One vector is turned by the same rotation once a step. Each row is the vector after some number of steps, and that number follows the row.
The counts run from 0 to 744.
[-24 -10  12   5  22  22 -10  29 -34  13 -15  30   8  -9 -42 -18  20 -31
  33   8  25 -22  20  -1  -6   7  15 -12   1   3 -18  -4 -24   3   7 -13
 -10 -30  -5  10  21 -32 -11  14 -27   5 -45   8   1  -9  25 -29   6  -4
  30  -6 -20 -40] | 372
[ -4   4  14  -6  -6  47  20  19   0  13  -2  11  -7 -22   8  17   7   7
  40   9  39 -48  36   9 -14 -13   2  15  -8 -18 -37 -27  -8  17  -3  12
  21   0  -6 -16   4 -23 -12  11   8  10 -40  12  -1  30  25 -24   9 -19
  10 -23  -6 -25] | 619
[ -1 -48  30  -4  32  27 -10  22  -3 -18  -5  25 -28 -35  18   3   9 -23
  23  16  24 -15  33   1  -6 -18 -10   3   8  11   7 -21 -17   4  17  26
  28  -5 -23 -15  20  -3  -6  -7  15  18 -52   3   2 -19  -8 -22  19  -1
  34 -20   2 -17] | 510
[-16 -10  15  -3  11  42   2 -22   2  -4  39  14  16 -41  -2  -8  28 -16
  25  24  58  -6   2  13 -31 -14  -8  -7   5  19 -23 -17  -1 -11  -7 -32
  -5 -11   0  27 -16 -22  -8  -6   3   4 -30  -8  -7 -10  18  16  38 -12
  51  31  -4   5] | 606
[-41  -7  30 -19  35  30  -8  30 -24  -9   1  15  10 -42  12 -26  15  -3
 -22  30  20  -3  34  39 -21   0 -11 -17  -6  21 -17  -5   3  13   9 -13
  14  24 -20   7 -11 -10 -36  -8  11 -20 -13 -25   1   2   1  15  23 -19
  67  22   1  -5] | 276
[-26  10   9  11  18  25  15   8 -23  13 -17   3  18 -38  16 -23  29 -10
 -13  26  27  13  37  27   4  28   4  -5 -14   8  -7  36  -3  20   4  -8
 -19   6   4  16 -12 -22 -11  -5   4 -21 -43  -7  19  24   1  11  13 -43
  36  18 -15  -1] | 171
[  4  -6  35  -1  41   1  50   4  12   6 -10 -36  -9   3  15 -14   9  -6
  15  32   0 -15   4 -12  -8  19 -17  -1  -6 -10 -14  -5 -17  50   3 -22
  25   7 -19  -7  -8  16 -28  -6  -6  -3 -60  14  17   7 -19 -11  12 -30
  13  21  -9   7] | 181
[ -4  27  21   5  34  23  26 -10 -32  14 -17 -22  22 -12  15 -20  17 -10
   9  11 -13 -34  34  17 -15  36  25   8  10  17 -10  17  13  27  16  -2
  13  -6   7  20  11 -22 -28  -8  -5 -25 -48  -5   4   5   0 -13  34 -15
  45 -11 -16  -1] | 598
[-41  -9  24  11  15  31 -10   8  12  -3  -9  16 -11 -36  -4  -7  26 -22
  10  -6  30 -16  19  54 -10 -48  -4   1   6   4  -2 -24  -5  -2  18 -20
  17  -2 -26  16   2  -9 -14  -8  -2  -1 -20   3  18  13  14  -4  18 -29
  35 -14  25 -21] | 574
[-16 -38  17  -5  25  17  11 -32 -15  27  28  22 -13 -14  19  15   7 -21
  15  24  17 -10  -1  23  14   9  -7 -36  -4  20   6 -20  -4  11  22 -13
  -6  13   3  -7 -24  -5   8  24   0  16 -51  -8  -9 -17  -1   5  14 -46
  20   4  14  -1] | 284
[-15 -15  17   2  24   0   0 -26 -25  23 -20 -18 -28   4   9   7   1   1
  41  22  18  -5   5  16   2  -2  -1 -31   8  18 -27 -20   3  12  -4 -33
  13   5 -16 -23 -19  13  -6   0  -6 -16 -11  16   1  37  43  -1  16 -35
  35  33  40  -5] | 421
[-28  -9  22  12  26   8   7   1 -36  17  -1   1  -9   7 -32  14  11  -5
  60  15   6 -37   3   7  -4   5   5 -18   5  15 -23 -32 -26  45  12 -13
  15   4   4   6 -19  -9 -27   1 -18  17 -47  15 -24  14  27 -24 -17  13
  19   2   2 -24] | 155
[-33 -11  24  13  15  -8  13  18 -54  23  -1  19 -14 -14  -2   4   3 -24
 -14  28  25  -9  16   5  -9  13  -6 -28 -11 -10 -23  -2  -5  38   4 -22
 -16  20  -8  -8   5  -5  -3 -22 -34  26 -36  14  52   3  16   3   3 -30
  28  21  -2  -9] | 654
[-26  11  19  10  28   0  16  -3   1  40 -30  -2 -19   0  23  -9  -2 -14
  23 -15  19 -20   3  17  -4  20  -3 -14  -1 -17   8  23   3   7   6  -9
  27  -7 -18   9   5  12  -4  -1 -21 -12 -46  17  47  28  19 -20  17 -66
   4  -1  19  13] | 34
[  8 -14  12   0  30  -1  14 -19 -58  18  10  34  -6  -1  -6 -13  10 -14
  34  27 -19 -54   0  -8 -19   5   0 -17  -7   9 -25 -21 -12  37   7  -3
  -2  -4  -2   3  -4 -23 -13   7 -28  27 -56  18 -15 -16  15 -18   6  -4
  25 -10  -2 -29] | 220
[ -6 -26   8  -9   9  47  -2  44 -24   6 -19   7 -10 -33 -16 -18  34 -20
  37   2  12   6  32   5   1 -25 -11   9  -1  34 -30 -21 -25  11  12 -10
  12  21 -10   5  -8 -18 -19  12   7  -5 -35   6 -16   9   6 -23  21  21
  41  -3  -8 -46] | 257
[-13 -15  19  17  57  -5   1 -32 -23  19   1  15   2  -6   3 -30  10 -26
   0  24  -6 -17   1  11 -12  22  10 -34  -4   0  -6  -2   6  25  -3 -25
  -9  -3  -8  30   8 -14 -14 -11 -27   8 -43   1  16 -26 -19  -6   5 -47
  32 -14   6  -3] | 331
[-13 -44  42   8  22  21  10   1  19  -1  13  12 -34 -11  -5   5  14 -26
  42   6  24 -22   8  18  -9 -26 -16  11  -4   2  14 -35 -27   5  16   1
  26   7 -19  14   8  12   1  11   0  23 -69  29  16 -16  -5 -26  10 -15
  13  -7  13 -10] | 31
[ -3  -5   9 -38  23  20  12   5 -59  13  14   1   1  -4 -14  -8   9 -12
  42  20  27 -18   7  -6 -23 -12 -23 -27  -9  12 -36 -22  -8  24  14 -30
   7  11 -17  -3 -32   0 -18  17 -15  -3 -21   4 -19  -8   7   9  41   1
  45  23  17 -27] | 109
[-18   4   6   8  32  -7   3 -17 -30  44   3  10  -8  -7 -11   4  24  -4
  51  20  42 -20  14  -4   2  32  -6 -26  -6  12  19  26   3 -14  19  16
   8 -20   3  -6  13   7 -22  14 -16  18 -47  13  -2  21  27 -18  10 -28
   0  10 -24  36] | 2
[  0 -14   5  25  32  11   9 -17 -37   8 -42 -18 -19 -19   4  -7  25   2
  17  43   3  -3  32  14  20  21  13  18  -6  19  12   7   1  28   7  35
  10  13 -15   2   6 -10 -18 -23  -2  13 -55  11  19  29   8 -17  -4  -4
  28 -12 -10  -1] | 318
[-27  -8  11 -10  39  26 -15   7 -17   5 -19  -1  15   9 -33 -19  17 -13
  60  10  26  -2   3  -2  -8   6  -3 -30  -6   4 -16  12 -16  14  10 -17
  15 -24  -6  19 -28  -2 -31   4  -6 -32 -26  -4 -29   2  -2 -18  31 -22
  35  10  13 -26] | 261
[-14 -20  32 -26  34  18  21   4 -31   1   6   5   3 -17  -1 -19   1 -27
  -4  21  17 -23  11   7 -36   0  12 -15   6  15 -42 -31  -3  18   9 -44
  -9  -9 -19 -14   1 -23 -12  -4  -4 -10 -31   4   3 -25  -6   4  29  -7
  51  20   0 -26] | 225
[ -4 -14  -1   9  21  12  12  -2 -36   3 -11  27 -27 -16  31   9  20 -32
  -7  29  21  15  25 -23   0  16  -7 -42  22  -3 -35  16  -1  38  -4 -24
  -1  -5 -27   6 -21 -18 -13 -27 -27   3 -14   4  18   7  10   9   9 -50
  47  19   9   9] | 240
[  4 -13  34 -17  34  24  11   0 -17   9  11  15   7 -11 -17   4  -5 -16
  35  28  28 -37  17  -4 -44 -17  16  -3  -4   6 -23 -36  -3  -6   9 -15
  -1 -36  -3 -17  27 -17  -5  11   7  13 -42  17 -13  -9  29  -7  29  14
  33  20 -13 -20] | 224
[-34  -5   9 -19  31  52 -12   2 -24   3  -7   5   5 -31 -18 -38  17 -11
   7  20  38  -6  18  33 -16 -16  -4   6 -15   5 -25  -1   1   1   8  -9
   0  17 -19  16   7 -27 -10   7   0 -10 -18   4  13  -5 -19  10  33 -18
  54 -22  20 -35] | 211
[ -5 -14  25  25  24  20  27 -27   7  14   2  -5 -11 -13  27 -16  47 -49
  15   1  20   8  27  12   4  27   7 -22  35  39  14   6   2 -18   2 -32
  22 -19   3  10   1 -20  -5 -11   1 -25 -30   8  -2  14   7  -5  10 -42
  24  22  -8  15] | 566
[  4   1  32 -30  44  24   4  -2 -19   0 -10   9  11 -20  -6  -9  11  -9
  21  37 -13 -15  38  35 -26   0  20  -8   4  29  -9  -6 -10  -4  14  -2
  -4 -13  -3 -23   9 -18  -4   3  28 -20 -29   2 -20  -1  28  -4  21  -2
  50   4  -2 -22] | 703
[-39 -23  48  -4  30  16 -18  25  -9  19 -10  18  -6  -1 -20 -28   1 -18
  42  -1   9 -33  17  21 -16 -16   8 -13  -4   1  -5 -19  -5 -21  16  11
  44  -9 -11   4  32  -8 -20   3 -11  -1 -29  16  -9  -3   3 -33  11  -6
  24  -6   4 -43] | 528
[ -3 -18  14   2  25  12  11  -8  13 -18 -15 -21 -18 -20  17   7   0   6
  30  23  28 -22  23  14 -21 -20 -10   0   2 -18 -41 -36 -14  46  11 -12
  29  10 -23  -6 -29  19 -36 -22   5  -5 -41  -9  -5   1  -1  -4  30 -17
  33 -13  18 -24] | 725
[-21   6  31 -18  36  28 -19  12 -29  -5  -5  22  27 -14  -5   6   0   9
  35  28  19 -28  37  21 -27   1  16  -3  -3  18 -19 -11  -5  -2   4  22
  18 -14 -12 -11   0   2 -18   0  18 -10 -31  -8 -32  15  33 -10  20  -7
  51  27  -3 -13] | 275
[-20  18  11  -5  20  15  24   0 -14  50 -18 -19  14 -43  21 -36  32  -5
  -8  10  33 -13  39  26  -5  27   1   0  -5  -6  -4  29   0   7  14 -25
  -5  -1  -7  21   6 -10 -27  11  -6 -16 -37  -6  39  13   4   1  27 -42
  26  -6  -6   8] | 599
[-30 -10  10  13  24  15   1 -12 -27   5 -15 -19  -7 -15  -4   2  27  -3
  21  32  45  13  23  12   7  29 -10  -5 -23  -7  27  37  17  -5  29  18
   6  24  -2  22  -9  12 -19 -11 -20   3 -34  13  28  23  -4  10  23 -32
  23   2   3  24] | 429
[-19  11  31  -1  27  17  44  30  -8   7  -3   3   3 -18 -22  -5  26 -10
   3  42  23  -7  36   6 -14  14   2  21 -10  10 -20 -14 -15  36  16  -4
  -9  11   0 -14  15 -26 -22   4  17   4 -38  34  15  13  12   2  -9  -2
  20  28 -30 -17] | 438
[-28  -5  21   8  44  35 -17 -13 -32  -9  13  22  29  -2   5   8   6 -36
  10  14  17  -8  17  22  -9  24  -5 -39  -5   9   3  13  22  -2  14  -7
  14   5   8  28 -25  -2 -19 -18 -17  -4 -36 -18 -10  -4  -6  -3  34 -38
  45  -2  19  11] | 280
[  6 -18  30   4  41  22   5  33 -11  20 -27  19 -23  -8  15  10   2 -25
  32   3  13  -9  44 -10   9  25  11  -8  12  18  11   2  14  -9  25  26
  23 -23 -21 -18  37 -17 -11  -4   5 -20 -43  41  16   2  -6 -32  16 -24
  15 -16  -8  13] | 249
[-12  15  32 -17   5  17  32  36  12   4 -22  -9   6 -28   0  14  23   3
  23  32  20 -30  46  12 -14  -5  -4   9 -28 -14  -6   0 -26  25  16   5
  10  -1   6 -32   4   7   0  10  26  -1 -48   6  -1  37  31 -15  28 -23
  16  13 -14 -16] | 554
[-17 -17   6  17  43  33  -9  -2  10  -5 -31  12  11  -1 -23 -31  20 -24
  31   9  10  12   6   7   1   0  12 -11  -2 -10 -40   7 -14  27 -26 -21
  14 -11 -28  33   0 -27 -19 -15 -12 -29 -28   6   7  -6 -18  -8  12 -39
  49   2  28 -21] | 740
[-34  -2  29   3  15  24   6   2   0  28 -10 -22   3   2  -9 -16  12 -17
  56   5  19 -20  21  25  -6  12   7 -23  10  19 -23 -14  -3   2  10 -22
  25 -15  13   3 -11 -11 -22   1  -5 -32 -20   4 -34  22  17 -19  20 -46
  22   7   2 -26] | 417
[  5 -33  19  43  29   5   7   1 -12  10 -40 -21 -26 -16  29 -13  21 -23
  33  20 -24   6  40   2   7  13   9  -7  14  21  14  -8 -13  14   6  18
  30  -1  -2  -6  11   6 -20 -25 -13 -13 -40  11 -15  19   2 -17  10  -1
  30   2  -1   6] | 681
[ -9   0  -1   3  19   1  33 -16 -43  44 -21  21 -51 -20  20 -17  16  -6
   8  -4   3 -17   8  13   1 -14 -17  -6  12  27  11  -9  10  20   7   0
  20  12 -34 -11   8   6  -9   6  -5  16 -44  24  33  40  34 -13 -13 -26
  28  -4  10  18] | 38
[-27 -11  -5 -12  10  30   4   3 -30  40  15  35 -16 -25   0 -38  27 -13
  32  -1  28 -14  -1  24   3  -8 -21 -17 -13  23 -24 -13  -5  10   5 -26
   7  18 -11  19  -6 -27 -16  18   2 -14 -19 -13 -19  -8  -5   1  19 -33
  30 -33  11 -31] | 367
[-19 -19  14  25  23  -6   6  23 -62  23   0   4  -5 -19  16 -16  11 -23
 -10  10   1 -20  21  23  -4   5 -10 -30 -12   8   2   0  14  13  25  -8
  11  33 -12  11  10   4 -24 -23 -41   7 -34 -17  29  -5  -6  -2  24 -17
  33 -17  12   3] | 382
[  5 -16  -3 -10  26   3  17  -3 -50  55 -11   0 -49 -22   7  -3  16  -3
  28  20  25 -13   2   0  11   5  -7 -17 -18   5  -7   5   2   0  27  -4
  -6  12 -24 -33   8  13   0  19 -11  24 -27  23  32  13  11  10  21 -24
  16 -14  30  10] | 103
